Rows are one point carried round by a steady rotation, each followed by how many ticks it has turned.
The counts run from 0 to 166.
-11,-19,8,-4,-12,1,0,-11,17,4,18,0,12,-4,-18,35,9,14,-2,12,11,9,-11,-15,18,-17,-43,-39,25,-4,27,20,-17,-2,16,14,-4 => 89
-25,-13,23,6,-9,26,-9,5,-14,3,-4,5,5,-8,-21,25,9,14,-8,12,-6,23,-27,27,2,-2,-23,-11,19,2,31,20,-8,-14,-4,15,-37 => 74
-8,-6,0,11,-31,19,0,-26,8,-3,12,-2,7,-6,-6,10,-13,8,-7,11,8,8,-21,-1,15,-5,-41,-9,7,13,27,24,-42,14,-3,32,-26 => 148
-23,-2,24,21,11,15,16,16,0,-6,-13,6,26,-17,-2,24,11,-16,-18,1,4,-2,-15,9,-6,-6,-7,3,18,28,20,33,-1,0,-42,-1,-26 => 116
-19,0,34,-3,13,8,20,2,-8,23,2,8,21,-18,-24,18,22,-30,-21,10,11,-12,-10,-5,3,0,-9,-1,30,14,25,22,-4,7,-24,-9,-28 => 20
1,7,-10,-4,-12,14,22,-6,11,-30,17,-16,22,-7,-5,10,0,-14,4,-3,3,-2,-22,-16,29,-7,-42,-17,16,-8,15,10,-52,2,5,4,-26 => 53
-28,-10,-4,-14,10,-2,14,21,-4,15,16,19,36,-18,1,20,4,2,0,2,-2,-27,-22,-7,14,1,-18,-35,39,-10,16,3,-5,6,10,-22,-23 => 35
-9,-1,-13,1,-22,16,0,3,3,-8,15,5,12,-1,4,1,-22,6,20,3,9,-4,-18,-6,12,-9,-18,-34,24,-9,10,19,-38,0,17,-15,-50 => 146
-14,9,9,2,-8,21,23,13,2,-20,12,-5,16,-5,4,1,-17,-22,2,-5,13,-5,-21,-4,17,-4,-5,-1,22,-4,19,26,-31,3,-21,-26,-47 => 58
-17,15,10,-7,22,9,20,10,-6,-8,8,20,39,-3,-16,-1,6,-14,-19,5,2,-7,-37,13,-8,2,-4,18,31,12,7,-3,-16,19,-14,-15,-48 => 114
-23,-2,4,-5,21,1,10,15,-14,1,-8,9,47,-22,-21,16,38,-12,-5,-4,3,5,8,2,12,-3,-23,1,23,33,16,7,-3,4,-32,19,-12 => 121
-10,-4,28,15,-4,15,7,-6,3,1,-6,-3,5,-7,-29,31,23,-21,-11,10,8,3,-12,-4,-5,-8,-20,-26,17,14,12,39,-27,-7,-2,6,-34 => 15
-18,21,5,-10,8,7,10,14,-18,-18,5,6,46,-3,-13,-25,-2,-14,10,3,20,8,3,3,15,-13,-6,17,31,11,10,3,-21,12,-21,-12,-46 => 63
-11,15,7,16,-4,2,-8,-16,-5,-9,-4,7,32,4,-17,-1,3,-8,-6,18,26,16,10,-5,0,-13,-20,13,18,37,20,17,-22,24,-17,27,-34 => 157
-23,-9,-6,-2,12,4,-15,2,-6,1,0,25,39,1,-15,19,22,31,4,12,-13,8,-25,17,-3,-5,-39,-24,20,13,4,-10,-6,9,16,18,-23 => 32
-15,14,11,-9,5,7,20,-1,-3,-22,12,-8,34,-8,-18,-7,7,-26,0,1,22,10,2,-12,27,-9,-22,21,21,12,20,3,-25,7,-33,6,-26 => 62
-23,-28,-2,-2,-5,10,4,-9,-4,4,4,8,28,-12,-1,12,-7,35,0,10,-3,11,-26,16,17,-10,-41,0,16,20,29,-1,1,7,-25,29,-13 => 134
-25,-17,-7,6,0,4,13,15,9,-3,11,2,34,-15,24,27,-16,5,2,-1,18,-13,-6,-22,21,-13,-26,-20,19,17,26,27,4,12,-30,-7,-3 => 43
-5,17,-11,13,7,-7,4,-13,8,-18,-1,22,36,-2,-18,9,15,-6,-15,5,8,1,-12,1,-13,-12,-20,-10,16,32,-1,18,-38,32,0,23,-32 => 106
-10,9,24,-11,9,16,23,-9,2,-11,10,7,19,8,-34,4,19,-9,-8,20,0,10,-29,1,-9,-5,-24,-6,24,-6,7,-7,-33,-4,12,-9,-48 => 17
-9,3,5,-7,-19,14,18,-25,10,5,18,-10,16,-11,-16,2,-10,-7,-10,13,17,-5,-12,-20,27,-7,-39,-2,23,4,33,11,-45,19,-9,18,-18 => 149
-28,3,7,-3,22,-10,-4,22,-15,7,-5,28,49,2,-13,4,12,15,-1,14,6,4,-9,12,-15,-9,-8,-6,32,24,2,-3,18,14,-7,-11,-36 => 27
-14,-4,-18,7,-22,-7,0,-4,-9,20,4,8,22,-25,3,9,-5,-7,1,-5,20,-15,11,-15,27,-12,-26,-33,23,20,24,32,-28,20,-5,19,-16 => 144
-11,9,22,17,-3,19,-9,-7,4,-15,-9,-7,18,2,-29,29,27,-14,-4,15,16,18,1,-3,-5,-6,-35,-12,7,17,18,29,-29,-3,4,18,-33 => 162
-29,-8,11,-3,2,0,-12,12,-20,23,4,21,28,-10,-12,1,-10,20,-13,11,11,14,-17,26,-1,-6,-12,8,40,9,26,5,10,7,-11,1,-35 => 78
-12,20,-19,6,-11,7,8,-13,-6,-9,2,14,24,-11,-4,-5,-10,-4,-10,-3,0,-1,-30,14,5,1,-23,6,18,15,14,11,-42,33,-4,17,-41 => 55
-21,8,16,-14,1,5,6,20,-25,18,1,2,20,-24,-29,10,29,-26,-5,-4,9,-5,6,4,22,1,-13,-18,36,1,25,20,-19,-8,-3,1,-30 => 71
-8,-2,-24,25,-16,14,-3,1,5,-16,-4,9,23,-8,11,24,-5,2,2,-9,2,-4,-17,4,5,-9,-26,-27,5,24,10,42,-36,12,-6,15,-33 => 51
-7,0,34,-4,4,18,25,-2,7,-14,5,-7,8,-2,-36,22,28,-25,-3,16,7,8,-17,-13,2,-5,-28,-23,20,-1,13,11,-35,-16,2,-7,-36 => 16
-20,-3,-9,-21,9,3,6,11,-21,3,7,23,39,-15,-16,-2,18,21,-2,5,-18,-4,-31,22,12,4,-25,-10,31,0,10,-16,-14,5,7,2,-31 => 128
-10,17,13,22,-4,12,-20,3,-2,-18,-15,5,21,8,-19,17,11,-6,4,12,14,22,-5,8,-17,-13,-15,-14,13,15,4,33,-23,2,5,-2,-55 => 161
-25,-12,-15,-7,-2,-1,2,19,-11,5,15,19,39,-10,13,-11,-24,27,16,3,15,-4,-5,1,17,-17,-16,-13,34,6,17,3,4,8,-17,-16,-33 => 137
-15,-21,-3,13,-14,1,-20,-2,4,9,3,16,12,-6,-6,34,1,22,2,10,5,13,-11,6,0,-17,-33,-46,24,9,15,34,-6,1,14,13,-16 => 88
